Each path below is one point turned by a fixed rotation once a step. After each direction that follows a path, write how fast that rotation turns it, in deg/step (0 if it stays still).
Each turn is a multiple of 5 degrees from 10 to 175, or 0.
Each row of a path follows its step; steps can be skipped.
Rotation 1:
step 0: [-17.2  15.2   7.3   3.8 -13.5   5.3  -4.8  -9.2 -17.5  -9.1 -18.0  13.4
   9.2  -6.0  16.6 -36.1  -0.3 -16.3  -3.9  16.2  11.9  -7.1 -26.7  -4.0
  -3.8 -28.0  10.5  28.7  25.6  -3.5  -5.9  -7.9   9.1   7.9]
step 5: [-11.4 -22.8   8.1  29.1   4.7  -4.6   7.3   9.4 -14.9   5.9 -10.8 -15.1
  -8.9   8.7   1.0   7.5  -2.5  16.8  -2.8   9.6 -28.6  40.2  -2.3   2.1
 -15.2 -26.2  -0.6  16.6  15.3   6.4  18.2 -19.0  -1.5   1.1]
step 6: [ -7.1  -1.6  -1.4   4.3 -19.2  13.9 -14.0 -21.4  -3.7  23.0 -17.2 -16.8
 -12.8  -6.3  32.9  -9.2 -14.5   2.0 -10.0  13.4 -15.2   2.2 -23.3  14.7
  -4.0  10.7  25.3  16.8  10.9  14.2 -21.8  17.1  -5.1  10.8]
step 7: [-31.3  10.2   0.2 -23.6   5.4  -9.0  11.5  14.9  -0.9 -18.5 -12.6 -20.2
 -14.3   1.7  13.7  -4.5  10.7  14.5  -1.8  -8.1 -10.8   7.0  -5.4  10.9
 -25.3   2.8  29.3   0.9  -8.0 -12.1  31.9  24.6  -3.3   4.4]
step 9: [ -0.4   6.6  -7.1   2.0 -23.0   0.9  -1.2  -0.6  15.9  27.3 -14.0  -9.7
  26.7 -27.0  11.5  -5.9   1.3   0.6  -8.6  19.0   0.4   5.8 -11.0  14.0
 -37.5 -26.9   8.7  10.8 -24.7   8.1   8.0   0.9   3.0  12.0]
step 10: [ -4.6   8.8  -8.7  -0.8  10.6  13.5  -0.4  -6.9   1.2  -8.5  -2.7 -34.1
  18.7   9.4 -22.5 -23.0   7.5  11.0  -1.7   1.3   3.7  -2.8  -5.1   2.6
 -18.2  -5.8  40.3   6.4  19.1  13.8   5.4  12.9 -22.0 -26.8]
step 11: [-19.8   1.3 -12.2  10.9 -10.4  15.7  -5.5   6.4   0.9  22.8  13.4  20.4
  -5.1   2.3   6.3  17.1  30.7  -2.5  17.6  13.8 -30.2  24.8   5.7   8.8
 -11.9  -1.7  16.3  -2.0   5.3   9.6  21.6   1.5  -8.2 -27.4]
step 12: [ -3.5 -17.3  -5.0   0.4   5.9 -12.7 -30.2  20.9   9.6  10.1  13.9  -4.9
  15.5 -11.3  18.7 -18.7   6.4  -8.0 -16.6  15.7 -10.4  -2.1 -31.0   4.5
 -26.0   1.5  11.5 -13.4  13.6  18.8 -13.9  17.1  20.4  -2.6]
step 13: [-24.0  -2.9 -21.5  -5.9  13.3   0.6   7.9  -4.5  -8.7  -1.6   0.9 -10.7
  -8.3 -11.6   3.4 -10.2  -3.5   2.5 -37.8  11.1  12.7   2.9  -1.2   5.7
 -16.6 -10.0  -5.2  17.4   2.0  -4.3  31.4  11.8   2.3 -44.6]
Speeds:
[  4.2   1.6  -5.1   1.9   2.1  -5.0  -2.6  -9.4  -2.2  -1.6  -6.6   9.6
 -10.2  -6.9   1.3   1.7   1.4   5.0   3.3  12.2  -2.6  -2.6   3.0  -8.1
  -0.7  -2.3   3.6   1.2   5.5  -4.9  -1.3  -7.5  -5.1  -6.2] | 135
[ 3.0 -1.1  0.6 -6.7  5.0 -2.5  5.2  5.9 -2.2  0.8 -3.8  0.2  5.7 -5.1
  4.4 -4.4 -3.7  6.5 -1.9  5.4 11.1 -7.6  5.7 12.0  0.8  6.2  2.6 -1.4
  8.7 -2.1  5.4  4.3 -7.8  0.5] | 120
[-3.4  1.7 -1.0 -0.2  5.7 -2.5 -0.1  0.5  4.9  2.8  9.9  4.7  5.7  4.1
 13.2  1.3  2.7 -4.1 -7.1 -1.8  8.1 -0.3  6.0 -9.1 -0.7 -7.5  4.0 -4.1
 -2.4  5.5 -3.4 -0.6 -7.6 -7.6] | 20
[  7.7   7.8 -11.8   3.3  -7.3  -5.6   2.2  -2.4   4.5  -2.5   2.4  -6.8
  -3.6   5.4   9.6  -3.7   3.0  -0.4   1.1   1.6   8.1  -1.3  -9.9   7.8
  -4.2  -1.0  -2.3  -2.2   1.3  -4.0  -6.0  -3.3   4.7   0.8] | 120
[ -5.9   4.2  -2.8 -10.8  -4.4   7.9   0.4   2.6  -1.1  -5.6   1.9   3.9
   2.3  -1.0   2.8   1.2  -8.4  -6.1   0.1   4.5  -5.8   0.9  -5.5   1.7
  -6.1  -1.6  -4.7  -8.8  -1.3  -1.2   4.7 -11.9  -9.3   5.1] | 155
[ -5.3   0.7  -0.7   3.4  -3.5  -7.2   2.4   2.4   2.3   6.0   0.1   2.9
   1.7   0.6   3.7   7.6   2.0   9.3   1.2  -2.1   0.1   4.7   4.0   2.6
  -6.2  -3.5  -7.6   3.7  -9.6 -12.8  13.6  -0.3  -0.2  -1.9] | 175
[  5.8   1.7   0.7   0.0   6.5   6.5  -9.8   6.5  -2.5   4.5  -9.8   2.7
  -1.8   1.7   8.2 -11.6   0.0  -2.0   2.1  -8.8  -3.6  10.1  -0.8   1.2
   0.8   0.0  -3.5  -2.3   1.5  -8.0  -1.8   0.9  -2.6  -7.1] | 60
Rotation 2:
step 0: [  6.8  -2.6   9.0  22.2  -0.6  14.3  17.8   6.3  -2.5  -1.9  -2.0  -0.9
  14.4   0.6  10.7   9.3 -19.6   5.8  12.5  13.9  35.6 -13.1  21.7   4.2
 -25.5  -8.5  -9.8  15.8   9.7  19.6 -10.9 -12.6  -3.0  30.5]
step 1: [ -4.3  11.2  17.6   0.5   4.4  16.4  29.0  10.1  -0.6 -30.6  11.1   4.1
  -8.5  -2.0   6.8 -16.9  16.0   5.9  13.4  23.2  -7.1 -18.2  12.7   2.1
 -18.9  11.5  -9.5  20.4  22.3  10.7  23.6  -9.5  -3.3   9.8]
step 2: [  2.4  10.6 -19.7 -16.7  15.3   1.1   5.4   0.2 -23.9 -27.9  -2.8  16.3
   2.8   0.8   6.9  -8.1  -0.1  17.8 -11.4   8.5 -27.9  -3.1  17.8   2.5
 -12.9   8.0   7.4  -7.4  10.3  38.2   7.8  14.4  11.6  16.3]
step 3: [ -0.7 -19.5  -6.6  -4.8  -4.8   5.4   4.2 -31.5 -30.3  -3.7  14.3  24.2
   0.9 -17.5  22.1  -3.3  -9.8 -17.2 -10.6 -15.4 -13.6  -7.6   7.6 -22.1
  -5.2   1.4   1.3  -0.3   7.9  14.2  11.6  -5.7  32.8   1.6]
step 4: [-12.7  -6.6   8.1   9.1 -14.4  14.7   2.0 -13.6 -19.6  20.6  -5.3  20.2
   8.1  -7.2   0.7   4.5   8.1 -13.2  33.8   1.3   5.8 -12.5 -19.9  -4.3
   3.6  11.3  -5.9 -12.3 -15.8  36.2   5.0   7.3  26.1   7.3]
step 8: [ 13.9  -7.9  -2.6  27.0  -6.1  -6.1   1.5   7.2  -0.1  -4.3 -12.2  19.4
  20.4  -4.2 -11.5  16.2  10.1  -2.6   0.6  20.5   6.6   2.8  22.1  -2.4
 -14.2  -4.5 -22.1  23.8  27.7  33.2   5.7  14.2  -6.2   3.5]
step 10: [  9.1  20.7 -12.7   0.8   9.5  -4.6  33.7   7.6 -29.9 -21.6  22.8  11.9
  -1.0 -28.3   5.2   2.3  -6.0  17.2   9.8  14.4  -3.4  -3.0  -6.5   1.6
  -1.3   4.0   6.3  -0.7 -17.4  22.5  12.2   5.9  20.5  -7.1]
step 13: [ -5.2  15.3  18.7   5.1 -12.4  18.7 -15.0 -17.7  -2.7 -12.1 -17.0  19.3
   2.0   0.4   1.6 -18.3   5.8   5.7   5.0  13.5  -9.4 -30.0   7.7  24.9
   0.5  23.2   2.0 -27.2  12.7  10.2  -8.9  -0.4  11.6  19.5]
step 14: [ -7.7   8.9 -20.5   3.5  10.5   6.7  -5.1 -19.0 -11.2  -6.2  -7.3  37.1
  -4.0  -4.4  -0.8   3.9  11.6   1.4 -11.7   8.4  12.8 -22.6  29.4   5.7
  -9.9  -2.9 -17.4 -16.3  18.0   4.9 -11.1 -17.9  18.6 -23.0]
Speeds:
[-1.1  3.6 11.2 -0.7  2.1  5.4 -0.1 -6.1 -1.5 -6.1 -4.6  2.9  1.8 -7.2
  2.4  6.5 -5.2  9.4  6.5 -7.9 -2.0 10.7 -4.5 -3.4  4.4 -0.8 -5.1  3.5
  2.4 -5.1 -1.6 -8.7  1.4  4.8] | 120
[  2.5   0.5  -8.2  -3.5   3.2  -5.1   2.1  -6.0  -5.3  -1.5   3.3   5.5
   2.2 -10.0   4.9   2.1  -4.5   7.6  -8.7  -0.4   3.9  -0.9   3.0   0.2
  -3.9  -3.7   9.7  -8.6  -3.9  -9.7  -6.4  -0.1   6.1  -4.1] | 95
[ -9.0   1.0   5.0  12.6  -6.2  -0.1   0.3  -9.1  -4.4   6.1   3.7  -3.9
   4.9  -7.0 -11.7   7.0  -2.4  -3.9  -0.9   2.8   3.8  -4.3  -0.2   9.9
  -3.6   2.1   0.1  -3.5   2.8  -0.5  -1.2  -2.7  -1.6   2.8] | 80
[  1.1  -0.5  -2.2   8.0   7.4  -5.4  -2.0   9.4  -3.8   8.6   0.9  -5.9
  -0.1  -6.1   5.0   1.3  -0.4   1.7  -1.6  -3.5   1.6  -7.6 -10.1  -3.0
   8.2   5.3   0.3   3.8  -9.5   3.7  -0.6  -9.4   3.9   2.5] | 60
[ -3.3  -1.4  -1.4  -4.8  -1.0   2.5   4.6  -1.2  -2.3   4.3   7.3   3.2
   8.6  -2.9  -4.3 -10.9  -5.9   6.5  -1.5 -11.5  -4.1   0.9  -2.6   2.5
  -2.9   0.0   4.7   3.5  -2.8   6.3  15.2   2.0  -2.6   0.7] | 45
[  2.8  -3.2   6.1   0.0   3.8   2.5  -4.3  -5.0   4.8   3.7  -5.9 -12.3
  -1.0  -0.1   4.0  -7.6 -12.7   2.6   1.2  -1.3  -6.6  -7.9   2.0  -1.1
  -5.5   0.6   0.3  -4.4  -0.5  -1.1  -5.8   8.8   2.1   9.0] | 170
[  3.4  -0.7  -0.1   2.6   3.2  -0.1   2.6  -7.0  -7.4   3.3   5.9  -1.9
  -7.7   2.6  -5.0   9.3  -0.1  -3.6  -0.6   1.5 -12.7   8.8  -3.6  -7.1
  -5.4   2.4  -0.3   3.4  -8.2   2.6   1.3   8.1   7.8  -3.6] | 55
